Rotation paths and how fast each direction turns (degrees a step):
Each turn is a multiple of 5 degrees from 10 to 175, or 0.
Each row of a path follows its step; steps can be skipped.
Rotation 1:
step 3: [  0  11 -18   5   7   5 -23  -2   6  11  -9  31 -13 -23 -10  -7  23   0
  -4  12   6 -14  13 -18   6  42  -8  -4  15   4   2  19 -16  17  13  -8
  -3   6 -14  -3 -13  -3   6  14]
step 5: [-14 -22   8   9  -9 -10 -19   1 -11  -4  17   9   3  -3 -12 -10  16   5
 -18 -23  -3  20  28 -18  -7 -16  27  12  -4   6  10   8   1 -15  26   7
 -13  16  17   1   0   8   2 -24]
step 8: [ -2  -6  -6  -8  10  16  17  17   0   6 -19  -6 -29   0   8 -16 -10  -7
  12  -3   4  12   6   5  20 -16  -5  18   6 -43  11  19  -6   1 -12   8
  12 -13  11  31  16  -4  13  -2]
step 13: [ 11  24 -22  12 -24 -12  -3 -19   0  -4  21  11  -9 -17  -6  11 -15 -10
  -3  -9 -29  -2  -8 -13  14  11   3   0  10  -4  22   5 -25  -3  19  19
 -19   8   6   1 -17  11  -2  -9]
step 15: [ -7   7  25  -2  13 -13 -20  11   3  12   2  -2  22 -23 -20 -12  24 -12
   0 -12   5  18 -14   0  -5  -6  15 -22  16   1  -5   6 -15 -14  -1  -5
 -14 -14  -2 -35   8  -6 -17 -17]
step 18: [ 10   4   5  23   8  13  -3  -7 -15   6 -24  -3  -6 -13   6  10   1  11
  18 -16  23  -7 -32 -13 -20  12   4  10 -14 -17  -8  11   5 -24  -6   0
   6 -12   5  27   5   3  26  19]
step 19: [  6 -11  -1  -2   0  -2   7  -1  24   3 -17 -13   6  23  -5   7   7 -18
 -17  17   6 -23 -10 -37  -6 -22  10  12  29   6   0   8  14   3  -4 -24
  -5 -11  -7  26 -11  13  -3 -10]
step 21: [  6  19  13  -1 -33 -20  -4 -18   5 -10  19   6   8   1   8 -12  -4  -1
 -10   4 -24 -18  15 -29   8   8   1 -10 -15 -13 -21  -9   1   6 -26  -6
   3  13  22   0   1 -24   1  13]
step 27: [  2 -14   0  -6  -6 -11  21 -22 -25 -12 -16  11   4 -10 -10  -7  -7  -9
  -1   7  -9   1  -9   5  -6 -22  10   8  -5  28  12 -30  18   0   3 -13
 -24 -33  -2  10  18   7 -11 -14]
Directions:
[-1  0  1  7  4 -4 -4  3  0 -3  7 -7 -4  3  1 -4 -5 -2 12 -2  4  7  3  0
  1 -2  1 -8  0  6 -2  3 -4  3  2 -3 -4 -3 -2  5  4 -1  3 -4]  40
[  2   0  -1  -4   4   0   3  -1 -10   0   1   6   1   1  -1  -4   0   4
   0   1   3  -1  -8   0  -1  -5   1  -6  -4  -5  -7   5  -1   7   2  -7
  -1   0  -3   1 -12   3  -2  -4]  90
[ 1 -6 -3  1  2 -6 -2  3 -3 12  1  0  3  4 -3 -1 -1 -1  2  8  5 -3  3 -1
 -2  6  2 -2  5 -5  7 -2  0  7 -5  0  4 -5 -4 -5  1 -5 -3 -3]  85
[-7  4  3  0 -7 -8  2  6  4 -3  5  3  0 -3 -4  3  8  3 -5 -1 -3 -2 -6 -5
 -1  1  4 -5  5  0  3  2  2  7  3  0 -5  1 -3  5  5  0 -3 -2]  175
[  2   3   3   4   5   1  -3  -4   4  -4  -1  -1   2  -1   1  -3   4  -1
   0   1  -6  -8   2  -6   0  -3   0   2   0   2   8  -1  -5   0  -1  -4
  -7   1   1  -7  -6  -8   3 -11]  175
[ 1 -4  4  0 -1  7  4  2 -1  4  5  3  6  5  2 -7  5  3  6  6 -4  1 -6 -4
  9 -2 -1  3 -4  0  3 -6 -1 -1  7  7  1  3 -2  3  3  0  0 -1]  115
[ 7 -5 -4  5  3 -1  1  0  5  2  0  2 -5 -2  6 -6 -6  4 -9 -3  0 -6  1 -5
  5  2  3  1 -1 -6 -8  1 -4  1  3  1 -5 -3 -2  0  7 -1 -1  2]  140
Rotation 2:
step 0: [-20 -13  22 -17   1  -6  24   1  31   2  19 -14 -20 -23  -5   2   6  -2
   1   2   1 -10   8   5  14 -15  -9 -14 -20  -7 -16   1  21 -10  16  -2
  -7  10  14   7   6 -12  23 -13]
step 3: [ -9 -10 -16   5 -10   7  -4  10   4 -31   5  13  11 -21   1  -4 -19  -6
  26 -26   5   8   5   0  14 -21  11 -14   7  14  17  13   2  -5 -11   3
 -17  -2   4  22  19 -14  18 -11]
step 4: [ -3   5   7  -6  -4 -15  14  13 -35 -11  -3  14  15   0 -20 -12  -7 -19
  14   9  19   4 -15 -25   6 -15  -5   4  -8   5  -7   0  -7 -16 -14  16
 -13  -5  -2   6 -18  19  23 -16]
step 6: [ 17 -14   5  30 -20  -8  22 -12  -5 -13  -7  12  19  -1 -11  -9   1   0
   3  -3   7  -5   0  -4 -12 -21 -33  16 -23   1  -3   4  -7 -20 -13  -4
  -9 -12  -1  -2  -7   1  32  10]
step 8: [-11 -20   2  27  -4 -12   6   3   5 -10  18  -5  19  -3   5   1  -8 -10
 -27 -24  10   5  19  27  -4 -24  -6  -3   6   8  -6  14   3 -16 -12   3
   7 -18  -3  -2   1 -21  26  15]
step 16: [ -5  21 -23  17  17 -15  14   2 -12 -12   0   8  13  -7 -10 -14   1  -4
  14   4  -3  -1   5 -12   9 -29  12  17  -9  13  -5  -8  -7 -20 -17 -33
  -9  -3  11   6  10   6  31  -1]
step 19: [  1 -19  25   3  -2  10  39  -4  11   0  -1 -15   5   9 -17 -23   2   4
 -20   2 -12   6 -13  -5  24 -14  12  18  -7  -5   5   4   4 -14  -9   3
 -25 -22 -18   0   9   0   6   3]
step 20: [-33   2  17  -3  -3 -13  14  -3  -2  -9  -2 -14  12 -23  11  20 -25  -2
 -27 -20   8  -8 -15  -5   3 -25  14 -26   9   8   6  14   3   0  -8   0
  -7  -3 -12   0   4 -24  -8  -1]
step 22: [ -6  26  25   0 -13 -15  12   5 -16 -16  18  -9  11 -15  11  -8 -25  -7
  -2  -6  25  -8 -14 -11  15  -2  -1   1 -10   1  14  10 -14  16  -5   6
 -19   2 -12   3   9   4 -13 -31]
Directions:
[  6   5   9  -4  -1  -2   6   2   3 -10  -3   6  -3   4   0  -1   2   7
   1  -4   1  -2  -2   3   4   0   6  -3   0  -1   1  -6  -5  -4  -3  -3
  -4   4   7   1   2   2   2   0]  115
[ 1  1  1  8  5 -5  5 -2 -1 -3  2 -9 -3 -5 -4  3  1 -3  1  1 -6 -6 -4 -1
 -1  6  4  7  5  6  5 -3 -2 -1 -1  3 -1  6 -1 -5  2 -3 -7 -1]  10
[ 0  3  5  0  2  5 -1 -4 -6 -1 -2  3  1  2  0  2 -5 -3  3 -3 -6  1  6  4
  6  0  0  2 -3 -5  1  5  6 -2  8  1 -4 14 -3 -2 -7 -1  0  0]  10
[ 2  4 -2  3  3 -2 -6 -8  0  3 -3  1  6 -4  5 -2 -4  2  0  0  7 -1 -1  2
  2  0  7 -1  0  3  5 -7 -4  1 -2 -8  4  4 -7  4 -2 -8  6 -2]  170
[ 1  1 -4  1  5  0  3 -1 -1 -3 -6  4  0  5 -4 -2 -2  4 -1  2 -5  3  2 -6
  4 -2 -1 14  3 -3 -2  0 -2  7 -8  4  2 -2  3  1 -7 -3  5  1]  145
[ 7  2 -4 -3  4  3  0 -2 10  0  0  6  5 -3 -1 -2  2 -2  4  1 -4 -3  3  4
 -3 -5 13  3  0  1 -2  5  6  1  2  4  2 -3 -3 -3  6  4 -1 -3]  160
Rotation 3:
step 2: [  0   1  -8   0  -8   6  25  -4  11   5  29   1  30  27   1   6   5 -13
   1   1   6  -4  14  -2  -1  10   5  11   4   0 -20  22 -10  -6  -8   1
  11 -29  10   2   8  14  -2 -14]
step 4: [ 11  22  -9  34  -4 -12 -18  12   6  -1   9   9  -8   2  -9 -14 -17  -8
  -7   4  -3  11  11  15   4  -9  13  13  -4   2 -10 -14  -4  -1   3 -11
  28 -22 -11   8   3  -3  11  15]
step 8: [-19   1  26   1  -6 -15  13   2  21   6  -1   6   8  11 -10  14   2 -11
  17  16 -15   9   6   2   7   1  15 -16  -5  16   5 -14  -9 -17  -8  -7
  24  -6  -7   5   4 -18  25 -10]
step 10: [  0 -12 -22   6   9  -7  11  -3  10 -13  -6  22  23  13  15  -2   3 -10
   8 -15  -5   2 -18   3   1   9  -8   7   1  -6 -12  -3 -23  14  14 -14
  20 -26  18   7   1  14   2  -6]
step 12: [-23   8 -18  20   0 -26 -17  -5  16   5  -3  13   2 -12   3   7 -20  -8
  -1  17   8   0  12   3  10  -6  20 -13  -8 -11 -12   5   8 -18   9   5
  -9 -18  -7  19 -10   6   7  10]
step 15: [  7  -8  -7  21 -10 -14 -11 -14 -16  -2  22  19 -13   4   2  -4   3 -20
 -12  10   7   9  -8   9 -12  -1  11 -24  -4   2 -17   4  -1 -18   1  -8
  27 -14  17  -6 -17  -3  -6  -3]
step 18: [ 12  13  -3   0  12  -7 -23 -20  17  -9  -5  27  -2  17  15  -4  -2  -3
 -19  -1  13  -1 -18   7   7   8  -9 -17  21  -1   5 -13 -26  -5  14 -11
   9  -1  12  11   0  12   9  -4]
step 20: [-20   6  10   7  18 -11   7  -1   8  26  11  10  17   0  -5  13   7 -33
   6   9  -2 -11  -6  -3  13  11  23 -21 -11  -4  10   2   9 -18  -3  11
  -2 -16  -7   1  -4   9  18 -14]
step 22: [ -1  -6  -2   2  -3   4  -1  -2  15  -3  12  22   8  25   1   0  -1  -7
  13 -22  -2  -4  -2 -12   6  10  10  27  -5  -3 -15 -17  -3  12 -11  -4
  24  -4  23  14 -18  -2  18  16]
Directions:
[-3  3 -4 -6  5 -3 -3  8 -5 -1 -3  1  5  2 -5 -1 10  0  1  0  1 -5 -1  6
  2  4 -1  2  0 -7  2  8 -4  6  3  2  0 -2 -2 -7  2  4 -3 -2]  100
[ -3  -4   0  -2   8  -1   6  -2  10  -1  -3  -2  -3   2  -4   4   1  -5
   0   0  -6  -3  -5  -1   0   0  -3  -1   2  -6   2 -13   0   1   6  -1
  -6  -1   3  -1   2  -1   1  -8]  35
[-3 -2  4 -5 -2 -1  3  5  2  7  1 -3 -6  4  1  3  8  3 -3 -3 -4 -7 -2 -4
  1  0 -1 -4 -1  2 -6  5  3 -5 -8  0 -3  1 -6  3 -4  2  9 -5]  125
[ 7 -4 -1 -1 -3  1 -1  3  1 -6 -2 -1  4 -3  3  4  9  3 -3  0  6 -4  5 -6
 -4  7  3 -4 -1 -2  0 -8  6 -5  3 -2  7 -2  0 -2 -3  4 -3  0]  90
[-6 -3 -5 -1  2  1  4 -1  4 -4 -8  1  8 -5 -2 -2  0  2  2 -3 -2  5 -7 -4
  0  0  6 -1 -8 -1  4  0 -2  4 -6 -1  6  7 -6  4 -5 -1  3  2]  25
[  1   7   6  -4   9  -5  -3   1   0  -4   0   2  -6  -5  -5  -1  -2   3
   4   7  -4  -3   2   1  -1  -2   6  -3  -4  -1 -10  -2   1  -2  -3  -3
   5   0   2  -3  -4  -5  -4   3]  95
Rotation 4:
step 2: [-13   2   9  22   6  14  -7   2   6   5  -6  -2 -22  -2  26  14 -21  -3
   1  21 -15   2  34   8 -18  -5  -2 -10  26 -13   8  -6 -27  -2  -7  19
 -10  11  14 -16  16   8 -21   6]
step 4: [ -8  10  20   8  -2 -12  28  16 -14  20  18  -8  -8 -18 -11  11  10   9
 -13  36  11  11   9   7  11  -3  -6  10   3   7  23   8 -39  -8  -5 -13
 -12  -7   4   1  11   1  -3  11]
step 7: [  7   7  17   1  16 -14 -10  -2  -7  28  19   6   3  -6 -10 -22   6  -2
 -23  12   8 -11 -12   6  16  25   7 -17   2  11   8   9   5   0   1   6
 -20  22  23 -13 -11  -5 -16  32]
step 10: [-15  13  17  -3  -6  14 -12  16  18  11  22  -4 -13 -17  -4   7 -20   5
  -5 -11 -22  23   9  -9  22  -2   7 -22 -12  -2  18  25 -17 -11  14   9
 -11  10   9 -16 -20   2 -18  -1]
step 12: [-14   2  -3   5   7  -9  17  21  -2  -2   1  -2  -1 -35  25  18 -29  -1
  12  21   9  16  -2 -13 -18  19  -2  -9  -4  19  18 -12 -11   7   8 -13
  -1  13  20  -2  -2 -11 -12 -25]
step 16: [-13  -7   0  -8  15  27  14  29  -1  20  16  18   4  14   8 -19  -4  12
 -11 -26  -5   4 -21 -11   6  10   4  19   4  -9  -7  18   8  -6 -29   7
  11  12  18   0 -17 -12 -13  -2]
step 17: [  4  26 -15  17 -10  14  12  -2  -2  12  -4   1  -6  14  18 -22 -14  -4
   3   3  16   3  -8  18  33  16   3   0  17 -24   9  23  23 -10  -3   1
 -10  29  15  -6 -19   0  -4  -8]
step 23: [  4  26  -7   4   2   3   0  21  -5   4  -4  22   6  -3  18  23   5  17
  18  29  10  -4  -7  14 -21  -5  18  10   4   4 -10  11  25 -31 -11 -10
 -14 -13  22   1 -10  -1 -20   2]
step 25: [-14  15   4  16 -37   8  11  -5 -22  20   9 -11  -2   6   4  -5   7  12
   3 -15  -1 -25  12   3  -5   3  -9  11  -9   2  -2   3  13 -17 -22 -14
  -3  21   0 -10   8  13 -44   0]
Directions:
[ -4   4  -1  -4  -2  -1  -5   2   8   4   4   3 -10  -3   2  -3   9   4
  -1  -5   0  -2  -4   1   0   1   5  -3   8  -4   4  -2  -2  -3  -2  -9
   3   1   1  -1   5   4   3   2]  120
[-1  0 10  2  1 -8  5  4 -4  1 -3 -1 -5 -5  6 -1  7 -3  4  4  3  4 -2 -5
  3 -1  3 -3 -5 -4 -1 -7 -3  4  4  2  5 -2 -6  6 -3  2  1 -1]  45
[  1   6   3  -1   1  -2   5   0   2   0  -3  -6  -2  -1  -9   1  -6   5
   1  -2  -2   1   0   2  -3  -3   4   5   0  -4   8  -5  -1 -10   0   4
   3  -2   3   4   0   1  -8  -7]  170
[-4 -1  2  0 -3  5  0  0  1  6 -4  0 -6  2  2  0  5  1 -5  2 -6 -3 -2 -2
  5  9  1  7 -5  2 -4  5 -2 -7  6  7 -7 -3 -1  5  6 -2 -1  1]  120
[ 2 -5 -1 -6  6  9  4  2 -1 -1 -7  2 -3 -4  8 -3  1  0  1  6 -3  3 -4  0
 -8 -4 -1 -3  1 -2 -3  4  0 -5 -3  4  7 -1  7 -4  1  1  5 -5]  100
[ -2   1   1  -8  -2  -5   3   4   5  -4  -4   2   4   3   5   1  -2   1
  -3  -6  -1   1  -5  -1   5   2  -4  -3  -4   6   7   0   4   2   7   1
   5   2  -2 -10   6  -5  -4  -4]  20
Rotation 5:
step 3: [-15  12  13 -33   8  -1 -17   0 -17  -7  -7 -11   5 -14 -11 -12 -16   8
  -6 -27  12   4   8 -10  10  -5 -13   1   9 -25   3 -23  21   8  -7   8
   1   7 -21  11  -2  16  27   6]
step 6: [-19  18   5  -5  -1  10  -8  20 -10   2  -4 -16   6 -16  -8 -11  -6 -18
  20   9  -1  -6  10  14  -9   4   3  -1   4 -20   8 -12  21  10 -16  -6
 -31   9  -7  29 -14  26   7  17]
step 11: [ -9  26  -3  -8   5  -8  -8  16  -1  -6 -27   3 -21 -12  -8   0   1  11
   0 -16 -31   5  18   8  19 -12  20  10  -8 -12  15  15  18  -3 -15  16
   2  21 -11 -13  -6  -8   8 -19]
step 15: [-20  21   7  11  -4   9   2  25   4  -2  11 -17 -11  -1  12  -3   7   4
   7 -31  -8 -10   2   8  -4   3  20  13  27  -8 -13 -19  16  15 -15  -6
   3  20   5  23 -22   4  16   8]
step 16: [ -4  12  24  -9   4  17 -20  16   0   6   4 -22  -2  -8 -18 -22   6  -2
  -4   5  -3 -18 -13  -4   4  20 -13   5  10 -23  18 -20  17  13 -12 -13
 -27  15  -7  12  -6  -5  14 -14]
step 21: [ -2  12   6  -6  -3  -2   7   3   7 -11 -29  -4 -15 -10  -6   0  16  28
 -19 -28 -15  -1  31   7   9   4  11  26  23   3  -2  -6   1   5 -24   9
  -6   3 -12  10 -23  -1   7   0]
step 23: [-18  -3  16 -22  10  -3 -12  16   2  -4 -37 -10  -1 -15 -13   6 -11  -5
   2 -31   3   1   2  11  -3 -10   0 -10  -2   2   3 -19  25  -1  10   2
  -9  24   5  12  14  19  23  -2]
step 25: [-24  26  15   2   3  -1 -14  11   4   4  14  -2 -21  -6   9 -16 -14  -5
   8 -20 -23 -13  -1   2  -8  12   4   4   3 -32   2  -2  -4  15 -15  15
 -25  26 -13  14  -5  13  -3   6]
step 26: [  5   2  21 -15   5   9   5  19   0  10  -1 -16 -17 -15 -21 -21 -17   6
   3  23  -3  -8  15   4   0  -1   0  -9  18  -6   6 -13  16  12   8  -1
 -24  31  -2  12   5  29  14   3]
Directions:
[ -6   4  -2   2  -2  -7   2  -1  -2   7   0   1   6  -4   0   5  -6  -3
   7   0   4   8  -6   1   3 -10   2  -1   0  -4  -1   0  -2   3   2   4
   0   4  -5   2  -3   8   0   0]  130
[ 1  2  7  1 -3  4  1  7  0  6  6  5  2 -2  5  6  2 -5  2  5 -5  0  1  0
  8 -1  0  4  3 -4  0 -2  7  1  4 -2  9  3  2 -4  0 -9 -2 -3]  20
[ 0  6  4  7 -4  0  0 -3  3 -1  5  5 -2  0  9  1  1 12  0 -2 -6  0 -3  7
 -2 -2  4  2 -4  2  7  0 -3 -1 -2  3  2 -3  4  1 -6  2  6  3]  110
[-10  -3   6   4  -7   0   0   1   0  -1 -10   7  -6   3   4   8   1  -2
   1  -6   5  -1   5  -2  -5   4   1   1  -1  -4  -1   3   0   4   3   4
  -2  -1   1   4   1  -4  -2   0]  175
[ 2 -5 -4 -1 -2 -2  4  2 -9 -3 -2  6  1  1 -4 -1 -8  6  8  1  0  0  6  1
 -2 -1  3  0  2  5 -1  0 12  3 -5 -1  7 -1  3  2 -3  0  3  4]  120
[ 3  9  2  0 -4 -5  1 11  1 -5  3  7 -2 -3  1 -7 -1 -6  3 -3  1 -1 -3 -6
 -3  3 -9 -3  1 -1 -4  2 -4  1  0 -4  2 -3  1  6 -6  2  1  1]  110
